One turning vector, and how many steps it has turned:
The counts run from 0 to 463.
0.72	-4.39	0.86	-3.52	3.31	1.00	3.09	-2.60	-2.53	-2.32	-3.14	0.59	2.21	0.49	0.49	-0.71	-0.28	0.21	2.03	1.51	2.80	-1.55	1.66	0.57	0.37	2.28	1.35	-1.99	2.86	-3.51	2.35	-1.24	-3.11	-2.05	2.64	-1.95	-3.38	-1.25	-6.14	-5.17	-1.25	-3.12	-3.87	-2.99	-3.92	2.61	1.84	0.63	0.22	1.13	-2.61	2.37	0.88	-2.40	-3.95	-1.44	-1.79	1.51	-3.93	-4.08	0.63	-0.57	2.24	1.02	0.20	6.46	-0.38
255
-0.83	-4.13	-0.06	-3.01	6.62	0.52	1.64	-0.94	-0.96	-3.60	-4.71	1.08	1.53	1.74	-1.90	2.80	-0.55	0.62	0.64	2.86	4.69	0.07	0.34	-0.28	-0.88	0.08	-1.31	-3.01	1.11	-5.62	3.45	-0.50	-3.05	-0.38	-0.72	-1.73	-5.14	-2.89	-1.91	-1.49	2.42	-3.18	-4.69	-3.73	-1.43	5.41	-1.32	-0.55	-2.73	-1.94	1.00	3.12	-0.10	-1.54	-1.79	-2.34	-2.30	-2.62	1.93	1.25	2.28	1.35	1.27	0.51	1.79	-0.12	2.82
308
-0.11	-5.83	-2.51	-4.42	5.31	1.26	3.52	-1.17	-1.49	-2.78	-4.77	1.17	1.02	1.46	-0.09	1.33	-1.69	-0.96	0.94	2.58	4.64	-1.80	-2.04	0.82	0.26	3.22	-0.78	-0.39	2.36	-4.42	0.93	-1.25	-1.62	-1.09	2.51	-2.28	-1.40	-0.92	-1.60	-2.19	1.14	-3.04	-2.16	-4.64	-3.13	4.14	1.18	3.48	0.35	0.62	-2.16	3.96	2.78	-0.88	-3.83	-2.42	-2.85	0.23	1.13	-2.81	1.10	-0.52	0.83	3.58	3.09	0.99	0.51
56
1.45	-4.72	0.82	-1.25	7.26	-0.25	2.44	-0.92	-2.13	-1.78	-6.29	-1.69	2.11	1.03	-1.02	1.67	-1.58	-0.95	1.22	4.75	3.72	0.54	0.67	0.10	-1.80	1.58	-0.11	-3.19	0.56	-3.38	3.34	-0.29	-1.43	-1.25	0.93	-2.45	-5.19	-3.66	-0.99	-1.33	-0.81	-2.17	-6.21	-2.72	-2.63	5.49	-0.61	0.11	-0.60	-1.38	1.40	1.88	0.18	-3.89	-0.34	-0.81	-2.44	-0.72	-0.74	0.90	2.13	2.37	3.92	2.23	0.61	0.40	-0.12
114
2.21	-3.99	0.06	-1.28	6.32	-2.01	4.27	1.39	-0.50	-0.76	-1.83	0.14	2.97	2.94	0.88	0.37	-0.76	1.67	2.32	2.72	3.10	-0.58	-0.82	0.15	-0.11	2.40	1.54	-2.14	2.34	-6.46	0.58	1.02	-4.17	-1.34	1.46	-0.74	-3.44	-3.63	-2.45	-4.02	-0.77	-2.59	-3.55	-5.52	-2.69	4.06	1.02	0.44	-0.84	1.22	-1.35	5.93	2.01	-1.10	-2.58	1.22	-2.04	2.29	-0.12	-2.44	1.75	0.81	2.69	-1.02	-0.59	4.44	1.65
289
0.79	-4.26	-1.96	-2.79	5.94	0.32	1.45	-1.55	-3.28	-4.53	-3.73	-0.19	2.39	3.79	0.01	-2.10	1.44	-2.39	-0.02	3.31	-0.74	-0.68	-2.70	-1.03	-1.77	3.15	-0.57	-1.79	1.50	-2.47	3.43	-1.65	-2.20	-1.46	3.14	-3.11	-3.57	-1.39	-1.29	-3.68	1.81	-1.91	-5.62	-3.65	-2.89	3.31	0.62	1.58	0.13	0.58	-1.66	2.23	-0.62	-1.72	-3.90	-0.67	-2.49	-1.38	-2.74	-2.62	0.49	-0.12	3.57	4.40	1.75	1.52	-2.01
429
1.21	-3.70	-1.60	-3.16	5.22	-0.36	2.00	-0.48	-3.49	-4.67	-3.27	0.57	1.91	3.88	0.65	-3.06	1.27	-1.92	0.26	3.13	-1.05	-0.84	-2.54	-1.12	-1.48	3.16	-0.05	-2.30	2.00	-2.32	3.19	-0.67	-3.65	-1.40	3.66	-2.36	-3.58	-1.42	-1.77	-3.83	1.81	-2.42	-5.34	-3.82	-3.62	3.20	1.38	1.39	0.68	0.76	-2.06	2.67	-1.10	-1.26	-3.46	-0.54	-1.78	-0.67	-2.95	-3.05	0.67	-0.25	3.84	3.82	0.81	3.02	-1.85
19
0.50	-4.30	-1.79	-2.98	6.74	1.12	2.23	-0.21	-0.21	-3.18	-4.97	2.16	0.55	3.98	-0.93	1.26	2.11	0.12	1.27	1.22	1.52	-1.43	-2.42	0.36	-1.77	0.86	-1.02	-3.44	2.52	-3.76	3.44	-1.46	-4.34	0.20	0.00	-1.91	-4.08	-1.87	-1.52	-2.59	3.53	-3.96	-5.78	-2.52	-1.31	6.22	-1.14	0.10	-0.91	-1.94	-2.47	3.74	-0.72	-0.16	-1.28	-1.30	-1.72	-3.51	1.44	0.51	0.49	1.84	1.57	2.01	2.02	0.54	0.91
316
-1.24	-4.79	0.20	-1.17	1.44	0.84	1.84	-1.93	-1.54	-2.04	-1.76	3.53	1.75	-1.14	-3.25	1.83	-0.99	0.97	3.22	1.33	2.91	-0.12	2.44	-1.00	1.39	1.16	1.34	-2.92	5.49	-5.66	3.27	-2.53	-3.04	-1.13	2.46	-0.31	-6.89	-0.22	-3.04	-0.73	2.36	-2.86	-2.14	-4.21	-3.83	4.33	-0.74	-0.38	-2.24	1.09	-1.73	4.08	-2.21	0.28	-3.28	-2.70	-1.43	-2.42	-0.25	0.86	2.36	-0.45	1.57	1.38	2.71	2.07	-0.91
162
0.85	-4.11	-0.55	-3.10	4.61	2.30	2.47	-2.88	-2.37	-1.61	-5.89	-1.54	1.94	-0.04	0.21	0.46	-0.35	0.35	0.58	1.94	2.66	-2.16	-0.34	1.60	-1.10	3.35	0.28	-1.98	1.92	-2.46	2.90	-2.56	-2.29	-1.38	2.33	-3.74	-3.23	-0.78	-4.34	-3.43	-2.22	-1.71	-4.64	-3.03	-1.98	4.24	2.69	1.85	1.97	0.23	-3.12	3.26	1.96	-2.98	-3.00	-1.28	-2.94	0.33	-2.46	-2.28	1.19	-0.89	1.74	3.24	1.99	4.70	-0.86
259
-2.22	-3.52	2.23	0.72	4.13	-0.31	2.06	-3.10	-1.23	-0.12	-2.06	-1.12	3.51	0.36	-1.26	2.02	-1.81	-0.57	0.43	4.46	2.87	0.92	2.44	-0.18	-1.48	2.77	2.45	-2.99	2.94	-5.55	3.06	-1.10	-0.92	-2.83	1.79	-2.65	-6.23	-1.83	-3.62	-2.76	-0.68	-0.49	-4.07	-5.30	-1.93	3.88	-0.11	-0.45	-2.07	2.13	-0.53	2.38	-0.62	-1.49	-4.81	-0.95	-3.77	-1.47	-1.90	0.12	0.59	0.09	4.17	1.11	0.81	1.86	-1.87
184
-1.54	-5.79	-1.94	-2.83	5.96	1.10	1.75	-2.95	-2.83	-2.93	-1.60	-0.06	0.76	2.96	-1.94	0.53	-1.83	-4.15	-0.26	2.99	-0.02	-1.12	-1.55	-2.08	-1.92	1.72	-0.02	-2.03	2.89	-3.44	4.53	-2.63	-0.98	-1.15	2.14	-0.85	-4.94	-2.91	-0.47	-4.54	2.27	-1.46	-4.92	-2.71	-2.19	2.69	0.34	2.22	-0.35	0.45	-1.93	2.77	-1.02	-2.15	-3.42	-2.15	-1.82	-0.85	-1.48	-2.34	1.30	1.59	2.74	5.20	0.86	0.03	-1.62
432
2.54	-3.16	-0.29	-2.83	5.99	-1.11	2.00	0.80	-1.04	-4.98	-5.00	2.33	2.35	3.95	0.14	-1.32	2.64	1.93	2.26	2.12	2.48	-0.50	-0.95	-0.10	-0.75	1.19	-0.90	-3.08	1.24	-4.58	1.96	0.96	-5.40	-0.09	0.68	-1.97	-3.63	-1.37	-3.16	-2.24	2.82	-4.55	-5.40	-4.17	-3.17	5.61	-1.08	-0.89	-1.89	-1.01	-0.39	3.18	-0.20	-0.37	-2.30	-0.28	-1.72	-1.98	-0.13	-0.96	0.52	0.22	2.63	-0.43	1.37	1.68	2.05
313
1.04	-3.39	-1.31	-0.11	5.85	-1.20	1.28	-0.98	-2.27	-4.14	-2.28	-0.71	3.99	4.41	0.05	-1.58	1.08	0.48	1.01	3.79	-0.45	0.88	-3.61	-0.84	-2.48	3.19	-0.73	-1.60	1.62	-4.52	2.09	-1.30	-2.92	-1.79	2.84	-3.74	-3.75	0.01	-0.86	-2.26	1.99	-0.86	-4.45	-6.40	-2.25	4.21	-0.20	0.82	-0.89	1.35	-0.06	3.56	-0.47	-0.94	-4.51	0.93	-3.61	-2.83	-0.41	-2.09	1.17	-0.53	4.27	2.78	1.95	0.87	-1.49
201
1.22	-5.41	0.26	-0.30	3.14	0.40	2.00	-1.25	-2.63	-2.68	-3.31	1.27	2.03	-1.28	-3.51	0.66	-1.13	0.07	4.14	1.78	2.35	0.71	2.92	-2.31	0.79	0.45	1.25	-3.43	3.92	-3.44	4.31	-1.93	-2.94	-0.45	2.42	0.85	-7.53	-2.24	-1.85	-0.59	1.23	-3.19	-3.34	-2.21	-4.50	4.09	-0.65	-0.92	-1.30	-0.42	-0.47	3.44	-2.43	-2.88	-0.17	-1.25	-0.22	-1.11	-2.01	0.61	3.75	1.02	3.27	2.51	0.44	2.60	-0.50
344
0.76	-5.94	-2.14	-3.32	4.22	1.70	2.53	-1.50	-4.07	-3.34	-4.19	-1.28	1.91	-0.73	-1.09	1.58	-2.74	-0.67	0.81	2.64	2.73	-0.88	-1.55	-1.82	0.20	2.23	-1.29	-0.18	1.60	-4.49	2.85	-3.57	-2.50	-0.69	2.93	-0.68	-3.24	-1.49	0.01	-0.91	-0.44	-2.50	-3.22	-4.14	-3.51	3.14	2.33	2.47	0.29	-0.04	-0.07	5.26	1.34	-3.15	-1.29	-1.78	-0.90	1.35	1.10	-1.32	4.88	-0.62	0.84	5.72	2.33	0.97	0.42
45
0.06	-4.95	-0.83	-3.80	4.21	-0.14	3.28	-0.78	-3.79	-2.63	-1.61	0.16	0.41	1.66	0.01	-0.11	-2.51	-3.95	-0.53	5.02	0.61	-0.70	-0.45	-2.27	-0.19	2.78	1.41	-2.69	2.65	-3.84	4.03	-0.93	-2.18	-2.04	2.64	-0.38	-4.60	-4.17	-0.37	-4.32	0.40	-2.59	-4.06	-3.14	-4.11	2.00	2.60	1.85	-0.29	1.27	-1.45	3.34	-0.39	-1.99	-1.95	-1.72	-0.96	1.63	-1.82	-1.15	2.36	1.24	2.81	4.62	0.22	1.12	-1.82
24
1.58	-3.97	-0.02	-0.65	7.65	-0.35	3.24	-0.46	-0.24	-0.96	-4.11	-1.11	2.71	3.24	1.03	1.73	0.07	1.65	1.54	1.79	3.16	-0.99	-2.76	1.95	-2.48	2.43	0.27	-1.52	1.46	-4.88	0.69	-0.68	-4.05	-0.71	0.31	-3.63	-2.29	-2.21	-3.12	-3.42	-0.81	-1.63	-5.10	-4.21	-0.52	5.81	0.47	0.49	0.51	-0.04	-2.18	4.86	2.80	-1.49	-2.67	0.34	-3.15	-0.16	0.39	-2.55	0.06	0.97	2.51	0.07	0.51	3.14	1.02
292
-1.92	-5.52	-0.75	-4.65	3.85	2.99	2.46	-3.21	-1.77	-1.71	-4.08	1.10	-0.27	0.83	-0.73	1.77	-1.76	-3.24	-0.19	2.05	2.90	-2.35	0.20	0.62	-0.41	2.66	0.59	-2.27	3.43	-3.32	3.39	-2.99	-1.48	-1.00	1.49	-1.95	-3.45	-1.96	-3.48	-4.53	0.71	-2.65	-3.94	-1.80	-2.02	3.33	1.56	2.42	0.30	0.36	-3.89	2.33	0.53	-1.63	-3.60	-3.59	-1.98	-0.03	-1.73	-2.50	0.57	0.81	1.06	4.04	1.60	2.57	-1.01
250
-2.08	-2.41	0.55	-0.70	3.90	1.52	2.02	-1.61	-2.14	-2.11	-2.39	-0.74	1.63	2.30	0.51	3.22	0.66	-0.47	-1.27	3.53	-0.62	-1.06	-2.00	0.58	-3.95	2.46	1.21	-3.19	2.88	-4.50	4.37	-3.09	-4.52	-1.82	0.38	-3.40	-4.55	-0.28	-3.39	-3.95	1.12	-0.77	-6.67	-3.39	0.39	5.29	1.86	-0.92	-1.01	0.57	-2.77	2.58	-1.49	-0.38	-2.86	-1.13	-2.26	-2.92	0.47	0.78	0.74	0.68	1.76	3.58	0.25	1.76	-1.91
407
2.56	-6.98	-1.50	0.28	5.47	-0.63	3.97	-0.21	-1.53	-2.74	-3.13	1.53	1.15	3.28	-1.33	1.41	0.74	0.21	4.46	0.63	1.26	-0.99	-3.16	0.14	-1.39	0.67	-0.60	-1.96	3.99	-3.28	2.16	-2.30	-5.03	-0.34	1.80	-0.08	-3.42	-0.64	-0.54	-1.25	3.28	-3.32	-3.63	-0.57	-2.51	5.98	-1.65	-0.03	-0.02	-0.47	-3.74	4.84	-0.18	-0.77	-0.46	-0.16	-0.59	-1.47	0.74	-1.93	0.82	1.89	2.18	3.86	0.60	0.37	-1.84
133
0.86	-4.95	1.46	-2.22	3.39	0.25	4.03	0.48	-2.29	-0.52	-4.64	1.16	0.03	0.28	-0.18	1.88	-1.49	-1.50	1.64	4.33	2.45	-0.86	2.59	-0.17	-0.20	1.03	2.33	-4.44	2.99	-3.95	4.51	-0.18	-4.03	-1.35	0.82	-0.38	-6.33	-3.97	-2.32	-1.86	0.45	-4.05	-4.86	-1.03	-3.61	4.95	1.04	-0.73	-0.73	-0.44	-2.12	2.49	-1.35	-1.88	0.88	-1.67	-0.27	0.43	-1.52	1.76	2.40	2.32	2.15	2.32	-0.57	1.64	-1.02
331
2.82	-5.64	-1.23	-0.47	7.39	-0.18	2.03	-0.52	-2.21	-3.96	-6.26	-1.17	3.00	3.12	-1.78	-0.52	1.05	0.72	3.62	2.03	2.15	0.55	-2.14	0.33	-1.78	1.00	-1.46	-2.49	1.16	-2.24	2.48	-1.10	-3.05	-0.29	1.91	-2.61	-3.40	-0.69	-0.49	-0.30	1.74	-2.44	-5.70	-2.57	-2.69	6.29	-1.81	-0.10	-0.37	-2.03	0.05	2.90	0.20	-2.84	-1.02	0.43	-2.51	-2.73	-0.74	-1.59	1.34	1.04	3.68	2.71	1.69	0.56	-0.34
122
3.70	-5.07	-0.67	0.86	5.84	-0.69	2.28	0.33	-2.60	-3.83	-3.50	-0.35	3.16	2.16	-1.96	-0.22	0.93	2.16	4.09	1.26	0.59	0.74	-1.70	-1.75	-1.09	-0.27	-0.83	-2.39	2.05	-3.63	3.41	-1.58	-5.05	0.19	1.79	0.13	-5.80	-1.91	-0.49	-0.90	0.97	-2.68	-5.24	-2.78	-3.28	5.01	-0.77	-1.43	-0.87	-1.31	0.03	5.54	-1.08	-3.03	0.58	0.73	-0.26	-1.41	-0.17	-0.63	3.64	0.90	3.24	2.09	-0.22	1.97	0.75
120
0.46	-3.92	-1.08	-2.35	5.30	0.38	0.84	-2.01	-2.77	-4.83	-1.72	0.75	2.42	4.28	-0.63	-2.75	1.29	-1.35	1.21	1.64	-1.46	-0.12	-2.01	-2.05	-2.21	1.68	0.10	-2.54	2.32	-3.21	3.45	-1.95	-3.12	-1.31	2.57	-2.33	-4.12	-0.75	-2.95	-4.89	2.57	-2.18	-6.10	-3.25	-2.76	2.91	0.62	0.27	-0.63	0.05	-2.18	2.47	-1.69	-1.71	-4.18	-0.26	-1.76	-1.97	-2.90	-3.70	0.35	-0.09	3.69	2.97	0.42	3.03	-1.47
18
-0.53	-4.93	1.21	0.96	2.21	-0.91	3.20	-1.31	-2.20	-1.23	-1.52	-0.05	3.06	-1.17	-1.69	4.02	-3.67	1.56	2.62	3.54	4.21	0.72	1.02	-0.68	-0.60	1.79	1.14	-1.62	3.53	-6.91	2.57	-2.24	-3.43	-1.99	2.14	-0.48	-5.79	-0.59	-1.78	0.16	0.45	-1.63	-1.60	-5.26	-3.52	4.70	0.10	-0.55	-1.97	1.63	0.08	5.31	-0.43	-1.11	-2.28	-1.12	-2.15	-0.65	2.13	0.86	3.71	-0.40	1.96	2.38	1.73	0.24	-1.08
377
-1.96	-4.17	-1.06	-0.51	3.33	0.62	2.07	-1.66	-1.03	-2.33	-2.62	1.48	1.81	0.89	-2.03	3.60	-0.89	0.57	1.23	2.75	2.15	0.10	-1.83	-0.59	-1.12	2.18	-0.07	-1.84	4.03	-6.59	2.90	-3.12	-2.62	-1.39	1.29	-1.69	-5.18	0.34	-0.66	-0.33	3.59	-0.97	-2.69	-5.77	-1.34	5.52	-0.47	1.08	-1.69	1.28	-1.24	4.84	-0.94	0.84	-3.58	-1.90	-2.91	-3.46	3.03	1.47	2.49	-0.56	0.80	3.28	3.44	-1.27	-1.05
386
0.27	-5.16	-1.55	-4.06	3.00	1.96	2.37	-2.03	-2.51	-4.03	-0.89	2.50	0.83	2.14	-0.83	-0.60	1.00	-0.36	2.59	-0.12	-0.24	-2.30	-1.61	-1.53	-0.05	1.59	0.36	-1.92	4.39	-3.96	3.36	-3.10	-5.18	-0.24	2.62	-0.23	-4.29	-0.74	-4.05	-4.95	2.56	-3.55	-3.87	-2.27	-2.80	2.88	1.11	1.05	0.06	0.53	-4.19	4.52	-0.80	-0.67	-3.26	-1.92	0.18	-0.22	-1.89	-3.63	0.92	-1.01	0.79	2.75	-0.01	4.71	-0.44
245
